128 stands for zero in the data rows.
Here are some numbered points:
[ 86 117 149  65 200 208   0 138  90  59 102 211 144  73 113 134 112  78
  63 180 144 104 101 173 136  99 176 137 185  61 225 185  86 239 123  72
 109 160 101 140 176  92 109 177 202 124 121 246 214 165 130  36 184 138
 228 139 109 231  97 142 150  13 102  99] 0
[166  96 102 143 136  82  97 215 168 106  96 123 184 169 118 133  99 114
 182 139 117 111 149 130 161  97 149 143 114 138 100 168 160 166 132  80
 118  77 180 173 148 129 139  82 190 107 111 136 106 106 147  88 142 118
 185 162 145  97 165 190 136 136 106 112] 1
[159  93  93 144 126 137  70 158 131 128 129 142  99 135 115 178 124 135
 181  69 154 135 110 126 170 130 149 182 100 139 126  60 124  77 108  97
 145  93 175 145 175 143 113 171 118 126 173 115 145 128 172 126  74 138
  68 186 151 144 116 111 142 144 111 107] 2
[126 209 108 138  99  87 235 127 139 153 131 103 106 119  76 113 161 148
 107 188 117  65  83 155  83 135  89 124 125 130  93 128 140  52 141 130
 130 147  90 143  62 164 138  81  74 141 201  69  73  86 109 219 141  96
  71 131 144 123 102 105  88 155 151 129] 3
[128 123 129 104 100 145 129 152  89 135 136 130 144 154 157 134 102 172
 160 121 134  98  86 144 121 115 109 141 109 159 133 156 139 135  87 125
 104  95 109  71 125 110 160 111  92 146 127 102 167 148 129 153 135 113
 108 127 140 133  90 134 161 161 128 151] 4
[ 82 110 171 109 134 155 137 146 123 117  80 158 177 134 115 189 104  80
 149  79 125 179 148 189 191 147 171 137 162 214  96 184 138 160 143 118
 148  40 144 155 189 131 119 140 166 158 121 159 135 131 170 106  86 168
 199 148 184 140 134 113 100 102 147 119] 5
[156 119 161 198 116 145 137 121 139 140 101 152 122 182 105 163 119 141
 164 149 138 122 173 115 128  67 123 123 139 120  88  53 130  98 151 128
 159  70 139 187  95 127 109  54 162 108 107 116 133 122 160 129  94 168
 115 137 183 138 167 185 119 157  94 122] 6
[133 140 132 153 128 160  90 122 159 138 146 109 147 104 147 112 180 127
 105 105 126  79 143 126 105  81 118 133 125 119 151 146 118 125 174 129
 146  96 144  97 151  91 127 134 110 174 165 134 114 124 131 122 153 136
 121 169 118  91 117 125 159 151 162 121] 7
[156  56 121 118 105  56 184 120 115 140 165  85  67 188  93 137 130 192
 133 126  89 117 118 127 113 124 104 169 114  76  78  91 205  79 119 131
  82 149 172 110 112 149 142 170  87 151 153  81  60 134 148 170  91 106
  65 153 113 128 129 169 135 173 146 151] 8
[156 107 143 121 177 107 104 100  80 104 118 107 146  67 113  58 134 129
  94 165 166 110 103 143  72 138 105 118 149  48 196 123 104 142 106 156
  72 241  59 107 136  87 124 118 105 110 117 102 154 146  83 128 173  87
 153  92  85 113  95  73 135 109 149 107] 9
[116 148  74 102 108 102  97 107 109 115 129 165  88  73 149  94  97 120
 142 156 162 145 170 168  80  84 214 129 150  63 169  76 100 146 170 122
  92 196 134  60 121 159 141 166  99 152 101 115 215 141  79  89 139 164
 155 140  82 123  89 170  90 111 150 136] 10
[119 158 102 181  45  94 209 119 121 204 193   2  59 104 122  70 150 214
 102 143 117 148  91 116  60 119  56 146  93 126  42 125 139   0  73 196
  76 169 131  63  38 179 143 101  51  92 170  73  82 128  48 187  71 138
  24 103 134 133  92  98 142 152 141 166] 11
[123 118 132  99 152 128 117 135 128  93 183 127 106 125 150 187 128 112
 128 100 132 143 153 119 141 115 158  92 180 163 149 141  73 188  96 117
 129 108  95 160 121 128 159 131 199 176  93 133 119 172 123 151  79 129
 172  99 137 127 167 128 123  83 136 164] 12
[134 148 120 144  86 109 180  71  82 153 181  54 142 133 131 125 159 190
 131 132 106 130 138  91 120 116  81 135 110 112 154 102 146  71  57 149
 126 177  71  79  88 135 101 169  75 116 137  83 127 114  68 157 113  97
  79 117 107 139  97 116 105 164 139 114] 13
Which three points above are nearest to each new point, looking only along the 2 directions in which the numbered points spread most? Their numbers follow each, smallest number first.
[ 84 132 106 122  83 153 138 140 124 124 139  98  90 179  70 133 168 170
 113 118 165 109 130  82 114  90 113 145  88 125  93 113 116  94 181 149
 117  78 135 156 114 164 154  69 118 105 130  69  70  85 102 169  82 123
 115 139 124 124 167 142 109 208  96  99] : 2 4 8
[151 199 125 191  72  73 215  99 146 120 166 107 101 179 108 131 112 163
 124 150  90 165 112  78 122  85 104 117  72 146  74 135 162  55 153 121
 124 104 140 155 116 121  58 106  95  94 123 139 104 121  92 151 127  95
 117 132 154 162  90  95  93 183 112 163] : 3 4 8
[114 146 179 126 126 168 116 160 165 127 150 121 131 166 153 170 111 120
 106 115 130 146 149 143 141 122 176 213 122 178 148 133 154 130 165 111
 154  64 183 190 129 149 105 113 192  74 106 127 117 157 118  95 128 153
 115  90 163 128 162 180 110 128 108 115] : 1 2 6
[104 143 138 160 104 143 156 167 112  74 149 182 157 148  96 179 116 136
 172 124  96 129 194 106 115 130 101 123 132 168 101 132 166 132 154  83
 202  97 185 108 133  98 202  99 162 148 151 130 132 151 143 175 122  75
 123 154 115 154 107 115 146 126 151 107] : 1 2 6
[142 122 182 159 158 108  87 165 167 119  93 126  89 181 169 113 113  97
 151 165 187 127  78  86 179 145 161 131 133 159 146 132 138 165 122 122
 123  92 137 163 118  87 150 124 137 137 120  77 193 128 152  61 151 139
 165 122 126 109  87  79 128  85 157 151] : 4 7 12
[119 130  77 170  86 114 202 118 157 158 152  57 136 167  64 141 142 102
 120 186 143 121 100  95 150 121 101 137 115 133  91 123 170  57 149 138
 161  84 137 109 102 110 160 133  45 152  95  77  92  63 134 112  90 154
  84 166 189 118 141 176 127 191 118 149] : 3 6 8
[118 114  97 167 154 125 137  75 132 127 102 169 163 129 157 138  95 133
 120  87  92 125 188 169 121  92 109 112 156 111 135 107  96 247 129 134
 110 127  90  96 145 127 118 165 159 168 131 122 105 166  89 137 108 121
 163 143 194 124 172 149 102 110 168 150] : 4 7 12
[ 89 171 136 100  83 123 184  58 110 159 126 116  78 210 126 112 142 212
 131 112  96 171 117 147 101 120  58 117 118 154 108  77 131 110 152  90
 140 141 142 121 100 119 140 124  52 145  83  66 109 120  90 159  86  76
  46 144 144 129 124 120 124 143 131 152] : 3 8 13
[121 121 151  95 167  54 136 142 162  90  79 214 203 161 103 182 105 106
 112 117 126 188 142  93 186 126 100 153 168 192  72  96 159 151 122 137
 199  78 127 170 150 141 143  77 190  94 130 193 124 140 185 129 101 128
 141 131 142 133 100 120 138 117 113 132] : 1 2 5
[135  66 163  79 252 161  62 138 108 116  70 229 151  51 143 133  87  28
 114 132 106 126 144 153 117 156 194 134 149  84 196 176  15 174  73 101
 119 188 111 115 224  66 170 210 234 197  86 249 215 116 124  64 182 174
 215 111  60 168 105  77 161  23 128 167] : 0 10 12
[137 107 169  70 195 136  84 152 128 165 114 141 165  63 117 103 128 114
  69 115 136  73 139 159 121 112 199 146 187  87 191 181  86 139  50 102
 154 200 104  98 191 122  98 161 171 169 154 196 187 183  93  84 207 121
 226  88  96 170 101 155 125  30 157 117] : 0 9 10
[130 119 150 107 115 107 122 116 126 131 154 123 196 119  83 153 182 129
 120 158 142 126 139  95 125 117 137 109  92 110 157  68 160  50 124 184
  98 194 150  86  87 116 139 123  85 159 109 103 101 139  89 163 144 106
  93 145 139 155 130 146 119 161 164 117] : 4 7 13
[123 165 112 178  73 123 180  66 131 162 159  32 119 115 140 100 178 224
 197 153 155  87 124 144 136 133  82  66  85 121 117  89 181  94 126 184
 105 177 104  56  41 180 130  87  68  82 158  95  81  78  97 193 123 105
  60 104 138 111 119 135 133 172 118 154] : 3 8 13
[ 99 128 137 146 100 140 108 157 106 135  78 169 154 113 111 138 135  78
 134 125 182  91 127 104 177 112 151 102 124 163 180 127 124 104 125 138
  94 127 140 204  98 145 156 124 149 144 131 158 131  85 146 121 138 132
 174 100 100 115 176 123  90 150  82 138] : 2 7 12
[118 151  65 161  59 107 155 117 169 129 148 118 160 153 106 141 148 152
 170 118  49 154 126 125 107 154 106 168 116 144 107 129 139 110  92 189
 147  94 101 105  82  81 111  50 101 144 169  53  89 128 149 162  93 124
  77  91 135  70 143 137 185 170  75 121] : 3 4 8
[116 106 121 135 110 165 178  86 120 140 151 132 119 164 120 156 119 147
  91 167 162 141 105 145  66 108  76 116  90  61 155 156  78  76 137 124
 115 138 131 105 104 147 122 138  70  65 118 176 152  92 133 178 144 112
  69 119 102  99  93 102  93  74 132 109] : 4 7 13
[174 129 110 117 146  94 132  99 111 171 185 129  55 122 107  53 155 154
 106 111 134 121 103 146  27  91  77 135 116  89 164 117 115 122 128 147
  55 255 126  62 155 103 145 131 108 152 118 149 149  92  40 144 150 170
  61 111 159 111  87 148 125 163 138 172] : 9 10 13
[130  99 147  98 156 154 105 177 157  93 113 193 129 149 128 148 128  92
 120  96 131 132 153 135 221 137 133 155  80 164 104 171 171 167 162  74
 141  70 147 101 123  81 142 123 177 108 103 145 117 161 148 111 105 150
 115 144 126 116 100 122 105 124 151 153] : 1 5 12
